In the data rows, the value 128 means zero.
Here are some points, each followed by its number:
[144 116 132 146 120 140 120 143 157 112 140 128] 0
[122 137 126 132 137 139 137 123 126 124 124 122] 1
[110 125 143 138 134 130 138 119 140 113 150 105] 2
[133 149  90 149 123 146 113 167 171 116 122 140] 3
[ 46  59 213 172  64  45  88 123 150 125 162 119] 4
[128 149 134 138 187 166 193 125 168 101 198  44] 5
[143 146 124 138  79 111 104 120 117 169  94 124] 6
[164  85 123  72  94  95  95 162 109 179 155 136] 7
[144 135  91 102 117 109 105 159 125 154 127 134] 8
[101 150 142  74 167 103 169  62  43 149 114  98] 9
[ 77  95 181 158 111  91 126 122 154 111 171 102] 10
[152 111 126 137 110 136 109 158 160 125 144 133] 11
[ 95 106 160 150  87  90  93 120 128 137 120 141] 12
[ 94 112 146 134 192 155 179 125 155  68 183  96] 13
New points follow, each followed by the numbers of its five nearest points above by angle, seen from the average point of the numbered points, nearest first.
[200  42 134  91  66  97  65 201 151 173 183 146] 7 11 8 0 6
[ 86 163 172 186 184 181 199  45 131  64 112  99] 2 13 1 5 9
[119 127 163 124 145 136 159  84 106 116 129 111] 9 2 1 13 5
[139  99 131  50 124  77 117 121  57 188 143 116] 7 9 8 6 12
[129 137 112 122 143 145 123 123 107 116  86 174] 1 3 8 6 9
[145 154 109 130 122 148 131 119 117 142 103 128] 1 6 8 3 9
[126 154  98 135 131 135 129 147 144 124 123 132] 3 1 8 0 11
[197 202  73 113 125 165 144 121 115 165  89  94] 1 6 8 3 9
[158 167 100 122 143 158 145 122 120 136 110 118] 1 3 8 6 9
[142 158 123 134 144 148 157 120 147 129 152  80] 5 2 1 13 3
[ 89 106 158 142 137 116 135 120 144  99 151 123] 10 13 2 4 5
[155  84 154 120 112 126 113 144 137 139 158 129] 7 11 0 8 4
[129 145 137 140 147 139 159 122 156 122 174  69] 5 2 13 1 9
[133 117 118  78 124 100 122 132  89 166 135 123] 7 8 9 6 1
[147 111 120  93 117 105 118 143 105 158 143 124] 7 8 6 9 11
[115 151 143 173 150 167 154 104 151  91 119 120] 2 1 13 5 0
[126 144 134 140 158 145 163 124 151 113 172  75] 5 2 13 1 9
[126 134 140 142 108 115 124 120 133 141 126 110] 6 12 1 9 8
[ 68  82 170 149 122  97 112 123 129  96 135 155] 4 12 10 13 2
[167 173  99 122 105 138 113 120 106 172  79 135] 6 8 1 3 7
[105 118 155 145 126 115 132 121 145 112 148 109] 10 2 13 4 5
[126 136 125 128 171 155 163 123 136  98 148 116] 13 5 2 1 9
[154 158 102 123 140 147 134 122 117 136  95 142] 1 8 6 3 9
[160 104 110 137  95 133  93 186 174 131 151 144] 11 0 3 8 7
